In the rows, zero is written as 128.
Where one turn sends some rows of the set: a few examples, then the rows asked:
zut: [112  99 103 146 142 143 100 115 114 118 125 119 100 130 123  97 101 125
 130 125 130  96 120 138]
nubo: [131 131 150  95 125 145 170 156 132 127 118 119 129 151 127 150 143 131
  99 133 162 119 152 141]
dem: [131 139 148  90 125 155 186 138 133 124 125 119 124 125 135 133 134 145
 102 150 156 128 137 146]
Rigir: [ 93 109  86 103 115  96 166 152 119 120 110 118 123 129 154 120 110 123
 152 131 120 141 122 123]
ler: [134 105 126 120 162 164 125 129 125 146 134 125 154 125 127 103 128 112
 108 161 113 143 115 117]
Mamul: [132 128 159 116 166 143 133 116 121 131 122 142 151 119 106 123 118  99
 131 136 115 157 130 133]
Pak: [134 127 142 108 160 138 142 120 133 128 118 153 159 107 142 113 132 118
  97 147 116 154 114 119]
Temif: [158 116 111 119 119 144 131 117 126 139 119 112 117 145 116 119 140 136
 141 135 139 128 141 172]
fivil: [148 123 112 107 114 155 132 124 133 124 114  98 112 143 115 121 140 137
 143 137 131 130 140 173]
goli: [106 117 105  94 155 123 123 127 136 127  98 122 165 137 180 105 120 136
 136 133 136 112 113 117]
sazav: [127 134 156 104 157 138 133 120 110 139 136 123 164 122 104 133 108 111
 114 120 109 137 117 107]
lak: [115 127 109  95 143 115 147 118 121  99  86 125 156 141 165 104 134 136
 138 144 125 147 102 133]
Gefog: [ 97 107 131  97 108 113 133 154 115  78 114 125 115 144 140 118 106 126
 157 124 112 137  99 127]
vuko: [ 96 117 112  96 146 118 155 107 129 154  95 131 166 132 130 116 116 145
 126 135 125 148 118 120]
Tesa: [111 106  92 146 139 134 104 113 102 119 128 126 106 137 133 101 104 132
 127 119 146  99 120 135]
zil: [116 110 153 116 128 155 144 149 120 111 141 118  92 121 107 149 118 107
 127 134 113 164 124 121]
Tadiz: [108 105  93 151 131 140 102 127 116 114 129 111 104 141 129 117 104 139
 142 121 142  94 121 122]
zelu: [117 147 145  95 123 154 170 153 135 122 111 118 134 143 145 151 143 132
 104 142 164 119 148 137]
zum: [ 86 107  93  84 104 107 138 154 119  90 110 126 133 131 156 125 115 123
 135 138 127 126 119 106]
tativ: [ 85 122 132 124 144 135 142 151 108 107 127 134 118 143 143 133 108 127
  85 117 169  91 131 105]
bag: [125 127 130 111 124 116 144 166 101 106 151 110 120 119 128 137 103  90
 139 116 104 132 120 110]
botuf: [152 119  94 116 131 154 151 121 133 115 118 112 119 142 121 110 142 140
 145 136 117 115 118 166]
feg: [147 113 102 120 126 152 144 108 134 131 119  99 120 154 130 121 139 139
 151 140 139 121 141 160]
kenop: [119 118 150  90 128 114 135 170 129  92 137 121 120 108 113 140 121  90
 133 119 121 135 129 119]
dako: [124 131 149  99 144 153 172 141 137 133 126 109 132 139 138 145 140 135
  99 141 160 122 161 145]
Gilub: [ 98 116 102 109 142 136 136 100 111 130  96 147 164 142 150 107 110 132
 133 156 122 148 121 119]
Delum: [118 108 165 110 124 135 129 157 127 107 146 154 117 110 117 127 104 109
 115 128 103 143 111 113]
Zeka: [ 84 122 141 131 148 140 130 159 118 117 137 122 116 125 138 141 104 134
  89 123 163  95 140 108]
Tozan: [ 88 121 133  90 121 113 141 147 130  91 104 115 104 133 161 151 111 131
 156 107 136 133 122 121]
nid: [ 85 134 167 132 131 130 139 149 116 116 124 129 118 124 147 126 103 140
  88 128 155 100 131 106]
bam: [ 81 123 138 134 151 142 138 145 117 117 122 140 121 130 152 129 106 121
  92 129 164  85 128 103]
poro: [106 114 112 159 136 130 104 132 116 107 117 122 112 142 133 102 111 136
 131 113 116  87 112 126]

dem moves to botuf
Rigir moves to bag
Now find these:
zut moves to bam
zum moves to kenop
tativ moves to nubo
ler moves to goli
feg moves to Tadiz
lak moves to Gefog

Where one turn sends some rows of the set: a few examples, then the rows asked:
vusut: [143 141 142 159 126 122 155 115 159 134 133 135 112  76 108 159  92 119
 148 116 105 124 141 148 122 125 125 127 128 159 115]
figob: [153 102 117  94 131 149 147 120 166  88 115 120 101 119 139 133 105 112
 126 136 118 161 135 155 128 140 104 107 128 131 117]
zosu: [140 106 158 116 152 136 117 129 123 134 154 126  78 109 126 134 122 154
 181 144  89 116 155 119 142 133 114 117 116 145 146]
Kava: [126 112 111 128 119 123 146 101 127 102 134 131 131 124 111 118 150 146
 138 130 133 159 129 119 147 132 114 102 149 157 140]
mig: [184 125  98 123 145 142 119 115 144 103 100 126  92  74 160 146 149 129
 158 126  88 134 111 131 105 139 103 106 151 100 138]
disi: [144 136 145 104 111 115 104 140 130  97 111  99 142  86 138 163 137 139
 141 109 111 116 132 113 130 115  80 144 116 147 106]
Tek: [174  91 135 132 143 146 118 140 142 137  80 109 133 128 148 152 163 155
 145 128 119 119 142 132 101 125  97 130 129 145 113]
Dovip: [171 117 127 123 113 112 134 123 129 127  86 111  69 105 143 131 144 144
 153  84 118 113 158 157 141 130 106 115  88 131 122]
tizo: [159 128 125 156 102 164 130 140 149 122 138 113  90  80 131 105 137 130
 161 158 101 124 149 125 143 125  96 155 110 157 122]
Dufa: [175 135 110 135  97 118 150 103 123 105 134 125 152 104 158 124 144 136
 155 152  96 158 140 130 134 111 115  81 109 119 112]
gog: [156 137 133 147 106 133 133 156 130 160 113  95 113 115 134 102 109 117
 191 159 103 138 119 153 122 138 108 110 138 133 120]
sib: [132 168 120 136 107 108  99 129 168 134 123 109  95 108 128 118 147 130
 176 105 105 132 112 143 129 143  79 121 108 124 108]
did: [133 118 127 158 149 122 132  91 132 119 148 106 134 102 117 149 126 152
 173 146  94 114 132 157 139 123 110  90 135 100 107]
zozi: [146 111 103 146 123 101 130 129 128 136  83 113 123 113 142 145 150 127
 161 127  79 124 118  92  98 146 121 124 103 127 145]
rik: [161 130 121 116 111 105 107 143 118  88 123 150 109 104 132 156 145 132
 145 145 120 115 154 159 120 125 129 103 165 129 145]

Dufa moves to zozi
sib moves to did
figob moves to disi
Now find these:
vusut moves to rik
Kava moves to Tek

Where one turn sends some rows of the set: a few examples, then the rows asked:
tenur: [187 131 134 147 136  89  95 149 142 162 113  81  94 112 132 104 146 111
 143 115 169 120 136 152 107 174]
kek: [139 160  95 124 133 150 113 107 122 151 113  96 139 131 150 123 161 126
 181 105 133 122 175 156 100 148]
Kulos: [146 146 109 142 154 140 123 133 160 126  81 143 134 152 158 109 168 140
 176  65 148 127 152 143 122 159]
zan: [141 175 124 120 171 138  98 132 129 159  99 119 129  99 144 136 177 120
 133 105 140 118 173 132  98 157]
reban: [150 131  76 157 150  97 104 150 171 128 113 101 158 151 110 141 200 104
 143  87 162 117 170 143 107 160]
Zulav: [143 127  86 144 142 121  89 146 171 112 114 102 158 153 118 149 191  93
 154  93 163 118 158 162 124 159]
nofo: [176 161  98 133 150 108  81 166 153 136 105 104 114 101 115  90 185 144
 142 103 172 104 115 174 103 170]
fef: [178 130 132 145 151  82  92 156 130 156 109  87  97 101 142  98 141 122
 147 104 170 111 139 147 105 172]
veg: [114 165 125 123 172 122  86 134 138 154  96 108 132 103 142 126 176 128
 143 109 145 107 179 131  85 150]
fek: [138 159  94 127 132 155 125 116 114 151 111  97 136 126 158 114 163 119
 173  92 128 112 163 168  98 161]
mepob: [171 170  94 153 150 115  88 163 138 129 110  90 113 116 122  80 181 126
 135 102 163 118 108 183 102 178]
Bomi: [154 123  88 151 146 107  81 145 170 124 105  88 163 148 109 141 190 115
 150  98 149 130 174 161 125 159]
rimid: [162 139 116 125 126 116 110 130 104 178 104  93 122 100 157  94 174 128
 171  94 157 110 157 133 111 162]
fozi: [139 155  92 129 128 148 115 120 119 160 114 100 129 131 159 115 164 117
 176  90 119 106 164 161  91 157]
devom: [115 147 118 135 129 108  93 161 171 112 133  87 135 152 138  87 164 107
 145  97 195 124 118 149 118 156]
Luto: [159 149 118 153 159 149 126 136 159 124  89 151 138 139 145 118 175 116
 167  77 137 130 151 150 124 146]
tur: [164 146 119 152 158 136 112 164 121 176 128  75 110 133 134  92 187 139
 122  93 148 141 151 124  90 163]
gud: [115 171 133 122 165 136 100 141 126 143 106 116 123 109 140 126 176 113
 137  89 137 104 162 122  86 147]
bekiv: [179 136 132 150 129  84  86 154 138 165 107  82  97 116 132 106 140 112
 134 110 166 120 131 156 112 168]
Mabob: [150 135 121 117 129 118 112 130 113 184 115  90 125  98 159  93 167 122
 157 106 157 107 139 135 110 168]
fil: [160 136 127 142 144 144 101 167 130 171 124  80 103 135 147  82 192 147
 139  97 151 145 169 138 106 172]
dedo: [153 139 104 158 118  90 117 175 171 127 103 104 101 145 118  94 136 102
 128  90 180 108 152 164 106 167]
Nagi: [143 142 103 156 176 139 124 138 144 119  88 143 141 154 163 109 169 126
 159  88 138 140 146 148 127 151]
Pobat: [150 135  82 136 143 153 131 125 141 123 112  99 154 165 124 138 143 128
 141  97 132 119 155 149 104 137]
Loza: [124 146 127 135 144  98  95 168 174 118 126  86 119 157 139 101 161 116
 154  92 198 141 128 152 106 132]
nebo: [124 121  82 143 145 111 130 163 173 115 107 109 143 149 114 108 142 111
 121 112 151 103 160 161 117 129]
gepok: [160 138 105 155 123  93 120 179 167 122 101 109  99 135 114  95 139  94
 136  97 186 113 148 160 100 166]
fim: [160 164  86 143 162 100  73 167 138 122 103  96 101 121 121  83 177 132
 149 101 160 104 128 179  95 179]
rilud: [122 119  85 140 148 112 132 170 162 107 110 106 136 149 107 115 141 106
 125 112 157 108 157 152 118 132]
zam: [124 131 110 139 133  92  94 162 159 120 127  99 144 154 147  97 150 116
 153 103 210 128 128 148 104 141]
zubup: [118 142 106 132 136 106  91 171 169 125 124  93 145 158 138  83 152 128
 147 100 202 140 131 136 106 148]
tuti: [154 123 100 157 144 113  99 144 186 129 131  98 163 149 113 137 191 104
 148 101 155 119 168 145 128 160]
taf: [158 130 111 156 132  91 109 177 164 126  99  98 107 133 115  97 130 105
 126  96 194 125 150 157  86 169]
Vap: [122 111  78 143 144 113 125 167 164 105  99 102 129 153 102 108 149 110
 126 106 159 119 160 168 111 148]
fevu: [172 138 116 138 132 132 110 154 122 168 112  70  96 138 137  93 188 158
 131 101 157 142 159 133  89 153]
gapud: [169 155 129 133 148 137 110 162 119 162 105  81  89 129 149  86 187 133
 122  87 160 141 153 129  96 160]
Ligi: [165 160  88 140 160 104  88 177 148 127 120  78 101 113 128  86 184 128
 128 108 172 100 125 165  96 177]
fupu: [123 172 122 119 152 142  77 128 125 138  99 112 139 117 143 128 173 122
 129 101 144 108 166 123  84 169]
gesov: [149 131  87 132 137 152 122 119 147 128 106 103 151 166 130 132 145 125
 141  97 125 116 152 151 100 125]
pitu: [149 139 114 128 127 113 107 141 114 194 113  98 124  99 159  91 160 125
 157 107 151 110 136 136 109 163]
defed: [175 133 121 147 149 132 102 156 122 173  99  84 105 146 135  85 188 146
 131  90 161 148 157 124  90 156]
rav: [134 131  74 125 145 148 128 119 152 117 109 110 148 166 120 127 145 138
 150 105 137 118 150 148 111 141]
Lega: [141 137 100 145 141 118  98 173 175 115 127  87 140 157 141  93 161 114
 143 108 204 138 116 154 109 145]
Nibu: [169 157  84 148 146  96  90 163 137 125 112  92 101 117 131  87 181 141
 156 107 173  99 123 185  96 167]
gugek: [154 109  92 152 143  99  90 144 160 124 114 106 160 155 118 148 179 102
 145  94 154 129 178 157 117 164]
gula: [140 140 108 136 163 148 129 136 156 137 105 145 140 152 159 128 173 121
 169  75 146 129 159 135 134 160]
bome: [115 165 123 109 155 131  98 134 131 146  98 112 123 102 142 126 165 138
 130 115 136 116 175 133  86 154]
mutat: [146 137 104 138 154 138 130 138 150 124  85 157 132 146 154 115 158 134
 159  76 135 134 161 149 120 169]

rilud moves to Pobat
fevu moves to Nibu
Now find these:
mepob moves to devom
zubup moves to Bomi
gapud moves to Ligi
reban moves to Nagi
rimid moves to fef
fozi moves to pitu

Where one turn sends some rows of the set: a few examples, then the rows asked:
gede: [123 168 141 131 150 144 113 120 143 126 126 124 103 152 133 137 132 100]
saza: [131 133 100 135 147 138 126 127 139 124 138 109  84  93 114 115 133 132]
dani: [137 106 140  95 122 127 127 134 116 127 129 125 136 100 172 133 129 146]
depo: [139 147 104 110 118 154 127 140 154 110 100 137 144 119 114 152 136 111]
beli: [136 109 127 118 125 142 151 129 117 145 112  90 157 106 133 134 127 161]
pizem: [134 125  93 103 156 131 136 137 144 130 125 130  97 117  92 138 104 138]
Doka: [127 118 148 133 148 159 131 133 121 146 124 117 126  83 134 120 100 155]
furo: [137 106 102 127 132  91 140 134 107 129 149 132 110 111 141 124 140 108]
kotur: [125 145 156 131 125 150 126 142 127 140 121 115 150  92 155 138 147 104]
Baze: [141  97 135 146 148 115 127 131 126 136 127 129 122 142  75 117 133 104]
Mor: [140 119 124 140 118 108 144 129 123 140 113 130 117 154 169 132 131 103]
fel: [127 149 111 138 140 134 118 130 141 121 140 109  99 101 118 124 158 100]
Bip: [125 135 133  87 132 132 129 134 116 136 132 104 169 122 142 156 148 130]
futi: [133 142 113 118 142 142 131 118 146 126 115 121  83 136 149 131 103 147]
Bar: [125 130 160 136 142 147 130 128 113 148 126  95 172 121 107 135 144 122]
sodo: [144 153 113 130 121 122 131 141 136 142 108 142 157 145 165 131 138 147]
dipez: [150  78 104 118 120 122 132 140 123 127 108 151 145 136 119 131 114 136]
vutaf: [136 146 140 150 162 135 113 131 125 151 126 149 149 152 117 114 109 157]
finib: [150 140 120 130 137 130 132 125 134 132 112 141 137 140 141 115 109 185]
libut: [140  99 134 134 134 126 113 140 119 130 121 155 161 150  98 134 133  96]
Zif: [128 153 109 107 142 125 126 143 148 126 126 130 121 129 102 152 147  86]
Betif: [133 110 145 158 154 121 130 120 112 148 127 135 106 158 127 115 100 120]
liv: [140 169 148 142 139 129 113 129 133 131 121 143 161 156 132 125 146 129]
zedo: [124 119 180 119 156 137 102 128 106 134 149 132 143 115 128 125 127 122]
kada: [131 109 122 140 154  98 126 130 100 134 160 136 109 119 114 117 130 103]
kevu: [152  91 101 124 112 103 150 138 136 128 108 122 120 131 121 129 145 115]
Delud: [135 134 116 122 149 164 118 131 146 117 111 142 130 119  79 136 102 136]
rosi: [122 120 143  98 163 143 122 125 108 144 142 108 153 121 109 140 112 159]

rosi moves to Bar
fel moves to furo
vutaf moves to liv
Now find these:
Zif moves to kevu
futi moves to Betif
Delud moves to libut
dani moves to Doka

